Each row is where one point has got to under a steady rotation. How many ticks took it there?
The counts run from 0 to 207.
[ 19  17 -26  13  20 -24 -35  17  13  32   1  34 -24   3  34  18 -35 -42
  22   2 -50  39  14 -34   9  64   2 -24  20   1  -4  40  -7 -12 -41  -1
  12  -7  -8  23   5  22  55  19 -35 -14  43  -6  -2] : 47
[-11 -14  -2  12  15  31  10  12  36 -37   9  43 -56  75  34  -3  11   1
  -2  37   3  29  -8 -20 -19  60  37 -10 -21 -17 -31  11   2  14 -21  -7
 -24 -16 -12  12 -22  -7 -21  52 -26  22  -6 -26   4] : 56
[ -2  23   0  -6  22  14  -6  15  10  12  30  12  22  37  28 -29  49 -19
 -39   1   3  40 -19 -16 -10  27 -29 -34  27   3  48 -15  20 -52  26   5
 -18  14   8 -14  32  18  31  50 -46 -30  28 -43  -3] : 169
[  0 -48 -18  37  -5  36  38   5 -36  -8  37  20 -15  21  15 -11  25   2
 -33 -30  23 -25 -12 -48  -7  72  31 -12 -12   0  -8  38  22  22 -11 -40
 -21 -19  38 -30   0   5 -27  28   5  21  18  11   7] : 190
[-18  35  23  14   8  13 -11  25   5 -12 -12 -17 -17   5  30 -53  28 -26
 -34  -1 -14  58  24 -40  48   8  -8 -11  14  37 -18 -25  33 -20  34 -49
  -6   4 -31  15  36  26 -11  42   5 -10  35 -12 -19] : 35
[-33  18  23   7 -11  41  27  29 -13   8 -33  -3 -28  -3 -10  56 -16  15
   0   4  52 -24  29 -45  -3   7   4  36 -20  -6  -7  64  27   5  -8 -17
  15   3  28 -27  23 -16 -35 -10  48  -7  25  37  17] : 71
[ 20 -79  14 -42 -19  32  44  12 -27   2  25 -13 -11  51  22  26  -7  18
  -1 -19  21  25 -42  15 -27   6  20 -12  14  -9  -4 -21  16 -19   8  10
 -33 -24  22  -5 -27  -2   8  56 -14  -9 -11 -30  48] : 139
[ -6  14 -18  58  47 -10   5  -3 -15 -63  -2  -2 -23  13   6 -25  13 -14
 -24 -39 -13 -37   9  -4  30  29  21  16  22  34 -34  23  25  20  12 -45
 -49  -6  -2  16 -18 -15 -62 -46   6  13   2   5  12] : 195
[ -7   4  26 -22 -22  -1  -4  49 -15  10  43 -36 -13 -25  29  17 -34 -13
  32 -55  -6 -34 -34   2  34 -18 -28  23   2  15  -1 -31  35 -42  -6 -28
   3 -24  10 -23  29   8  19  17   2 -65  14 -14  46] : 149
[-23  34 -11   2  45  15 -33 -15  11 -54 -48  33  -3  33   4 -20   9 -23
 -31  33   2  80   5   8 -23 -24  -8  20   8 -40   3 -19  30 -44  40  40
  26  25  -1  -5  14 -26 -12  13 -16  -3   2   6   2] : 85
[ 18   7 -13  11  -4 -27   3  35  32  12  50  49 -16 -14  -4  24   3 -25
   4 -25  -7 -64  -1 -10   3  69 -21 -38  -8 -15  33  31 -14 -11 -38 -29
 -20 -25  14 -15  10  29  41   3 -30 -31  -1 -41  -2] : 180
[ 17  15 -11  -2   7  18 -11  28  10 -15  33  68 -31 -16  -5 -23  -5 -16
 -47 -38   0   1  21   8  50  70  28  16 -33 -13  11  11  29  26  -9 -29
   1  14  20 -20  27 -16 -22  43 -14  14 -22   0 -40] : 186
[-30  -1  32 -27 -23  44   8  16 -14  26 -22  -2  -7 -30  12 -17  10 -11
 -15 -48  -7  32  28  16   7  64  36  42   3  50  -6  -2  23 -15  34   3
   0  -5  13 -25  21  -5 -12  12  46 -70 -32   2   4] : 156
[-25  34 -51  -7  32  -3 -33  -5   3 -19  -7  19   1 -13  13 -52  11 -17
 -26 -29 -61  24  -3  33  11  15 -13  20  53  44  10  -4   4 -37  31  24
 -25  23  -4  -1  10   0   0   6 -43 -36   8 -36  -9] : 165
[-17 -29 -16  28  14  23  20   9  26 -42  16  32 -58  72  39   7   6  12
  21  29  -1  12  -9 -34 -25  47  24 -12 -19 -17 -30  10  -2   7 -27 -11
 -22 -34 -19  14 -30   2 -21  43 -34  23   4 -28  24] : 57
[-13  55  29   8  46   6  -9  19 -17  -7 -44  29  15  -9  11  54  25 -21
 -14   8  41  11  41 -16  33  -4   9  -7  12  -3  37  12  29  31  20 -14
   6  41 -19  -4  25 -12 -64 -24   1   0  60   7 -10] : 204
[ 11 -13 -56 -25   1  19  -7   8  21  -6 -18  38 -58  21  13  21 -22  20
 -30  31 -12  56  35 -10   7  36  32   1   8 -11 -12  34  16  23 -11  -8
 -26  32  20  22   2  -9 -53  43 -20  37  27  -5 -15] : 53
[ 24 -24   0 -20 -33 -32   4  15  10   6  -3  40 -19 -35 -51  35 -44  -3
 -22 -18  26  -6  -2 -16  -2 -25 -44 -15 -30 -68  27  27  13 -27 -19   2
  39 -10  47 -37  14  10  56   2   9  20  -1   7  -6] : 100
[ -2 -57 -10  29  -9  -9  36 -12 -15 -43 -29  -8 -13   5 -38 -41  -2   3
 -30 -61   7 -41 -29  -8   3 -48 -34   9  29   8 -18  29  10   4  10  -6
  -8 -34  14 -23 -44  -4  32 -41  16  53   0   8  -3] : 111
[ 35 -20  75  14   6   0   6  23 -14 -15 -24  -8  21  39  19 -19  10 -41
 -20 -41  35  24 -11 -10  28 -47 -22 -11  18  -3   7 -13  45 -14  34  -6
  40  -7 -30 -10  -2  -9  66  10  -6  -3  37   7  -8] : 118
[ -8  38  -4  -7  18 -23 -10  15  42  24 -57  14 -28  -2  -9  22   3 -30
   9  -3 -30  11  50 -12  14  57  13 -20  37  41  -5  51 -18  14  -8 -23
 -29   2 -27  39 -16  28   8 -39  12 -21  12  -4 -20] : 43
[-20 -25 -24  38  12  43  39   9 -19 -30  14  22 -20  19   0 -14  40  21
 -26 -34  18 -57 -12 -31  12  41   5  -3  -1  20   8  47   7  38  -3 -29
 -30 -20   2 -34 -16 -14 -55  -3  -3  45  20  -9  -7] : 192
[ 29 -20  21  28  10 -34 -19  -1 -11 -60 -35 -20 -11  -5   4 -41 -23 -28
 -29 -52 -21  13   5  27  49 -64 -16  30  34  21 -31 -26  41  -6  42 -25
  12  -4 -25  11  -8 -17  32 -12  -8  14  10  15  -5] : 115
[-44   2 -49 -16  14  26   5  -4 -24  16 -18 -17  12 -13 -10 -32  22  -1
 -18 -49 -37 -21 -25   5 -16  36 -15   7  63  55  23  51 -15 -25   4  28
 -42   4  25 -24  -8   0  13 -41  -2 -36   4 -12   5] : 162
[ -8  47  16  13  44   3   5  23 -43  -5 -12  -6  23  25   4  45  10 -25
 -22  -8  51 -17  12 -38  26  -8 -12 -31  28 -13  37  29  52   7   1 -24
 -18  31   5  -3  27 -10 -16 -35   3  -8  69  19   4] : 202
[ -1 -83  -7  43 -21 -13  38 -17 -28 -34 -11  -4 -17  -2 -19 -29  -1   7
 -17 -51   0 -24 -30 -15  -7 -29 -22   9  18  10 -28  23   9   0  12  -9
   3 -53  15 -30 -42   6  29 -23   8  47   8   9  14] : 110
[ 15 -28 -12  42   0  36   2  10 -26 -24  44  54 -26 -10  34 -16   4  -7
 -24 -22  -2   6  11 -23  27  80  28   8 -43  -1  -8   7  28  24   2 -42
  10 -19  13 -34  29   2 -29  60 -15  13  11   5   1] : 188
[-29  -6 -29  48  12  21  31   6 -19 -49   2  16 -25   5   3 -18  39  18
 -20 -31   5 -61  -8 -17  21  28  10   8  10  34   1  39   7  44  11 -27
 -29 -12  -8 -18 -16  -5 -73 -15 -12  41  24  -8  -2] : 193
[  1  15  16  -4  13 -59 -15   2  71 -52 -31  50 -29  -5 -55  26 -10 -30
   0  14   5   4  12  27 -18  -9 -17  -1  -9 -48  -1 -15 -12 -30   4   3
  11 -23  -6  11 -14   9  23 -39   6 -15 -59 -15   0] : 95
[ -7  -2  -9   1   6 -60  11 -10  65 -38 -55  29 -32 -14 -51  56   7   0
  -3  27   5   0  33  21 -33 -30 -21   5  24 -26   6   9  -8 -30  25  -8
 -15  -8   3  15 -21  19 -18 -47  13 -16 -24 -12  24] : 93
[-21 -11 -17 -34  31  25  -1 -13 -49   4 -36  -4  25  -9   3  16  14  -4
 -27  -9   4  77  -2  15  27 -27  16 -10  57   3  16 -23  18   1  42  16
 -44  30  18  12   1 -20 -66  -1 -16  -4  27  -4  15] : 2
[ 19 -34   3 -58   8  32  -7  12  -9  -7  -1  37 -21  26  29   8 -24  -3
 -12 -21 -10  65 -25  44  17   3  32  19   5 -11   8 -48  19   4  10  41
  -9  13  -4   8 -19 -35   1  65 -40  -1 -17 -29  10] : 136
[-35 -15   9  10   8  -8  34 -10  30 -29 -40  30   2  37 -28  42  41  11
   3  47  47  13  -5 -25 -62 -25 -42 -29   9 -40  37   9  -9 -38  21  15
   9 -16   3 -14 -10  16   3 -11 -11   4  10 -32  24] : 90
[-48 -12  27  -4  -3  51  13  11 -19  26  -1   7  13 -13  21 -36  29 -23
  19 -47 -17   5  -9  -7 -17  77  22  24   4  56   7  11 -18 -19  17  27
  26 -24  -9 -43   0   7  15  17  17 -58 -17  -2  15] : 158
[-32  30  17 -47 -28  44   7  53 -21  39 -17  -6 -11 -48   0  13  -1  13
   0 -50  10 -17  15  12  47 -18 -16  41   1  44  29   1  21  -6  19  -1
  13  25   3 -44  30 -18 -26  23  21 -42   6 -16   2] : 153
[-23   7   2  20  43   3  -9 -21  10 -56 -37  28  -3  32  14   0  17 -19
 -28  41   9  86   2  -1 -38 -15  -6  11   2 -41  -9 -24  33 -56  46  25
  28   9   1  -5  17  -5 -12  22 -14  -6  11   0  26] : 86
[ -4 -92  19  44 -17   6  26 -15 -19 -47 -14  26 -19  -2  -4 -38   9   4
  -6 -34   3   4 -24 -11 -11   6  -5  22 -30  -6 -22  -3  -5   2  20   1
  41 -61  -4 -34 -33   5  28  20   2  40 -17   5  11] : 108
[ -2   1 -14  -2  16  13  13  15   3  13  19  11  14  31  20  -9  59   2
 -26  13   3  25 -10 -10 -16  21 -32 -34  31   8  58  -4  12 -47  31  -6
 -17  19  12 -15  30  18   9  52 -49 -37  44 -47   4] : 170
[ -3  14  52  21  -6  13  22  19   3  18 -10 -21  -6  34  20 -23  38 -33
 -20   1  14  50  24 -65   9  29  -3 -40  16  29 -12  12  29 -21  16 -42
 -15 -20 -17  18  30  44  13  26  22 -27  43 -10  -2] : 37
[ -8  25  51  18  46   2   1  -9  -8   8 -35  30  16   8  14  63  13 -45
   2  12  28  44  45 -16  -9  69  58 -19   5 -17   4   2  11  18   6  -4
   2   3  -7  17  -1  -3 -39 -26  27 -27   1  30  21] : 207
[  6  33  -8  17  33 -23 -50  19  26  23 -15  50 -20   6  34   8 -30 -52
  30  -4 -55  27  17 -27  17  75   5 -21   8   5 -12  25 -17   1 -36   4
  27 -11 -32  26   1  17  40   8 -38 -16  33 -10 -19] : 46
[ -7 -40 -10  12   3 -14  21  -3 -12 -50 -35  -5 -10  12 -44 -45   1   0
 -25 -58   3 -37 -26  13  28 -57 -36  11  27  13 -10  27  10   9  16   3
  -9 -22   1 -13 -48 -15  27 -44   5  51   0   4 -23] : 112
[ 28   1 -35   0  15 -14 -28  13  -4  43  10  23 -21  19  26  24 -39 -33
   5   3 -36  36   7 -44  -1  61  -3 -35  23 -25  -6  52   6  -8 -52   4
   3   6  14  13   4  27  53  13 -37  -1  45   4  -4] : 48
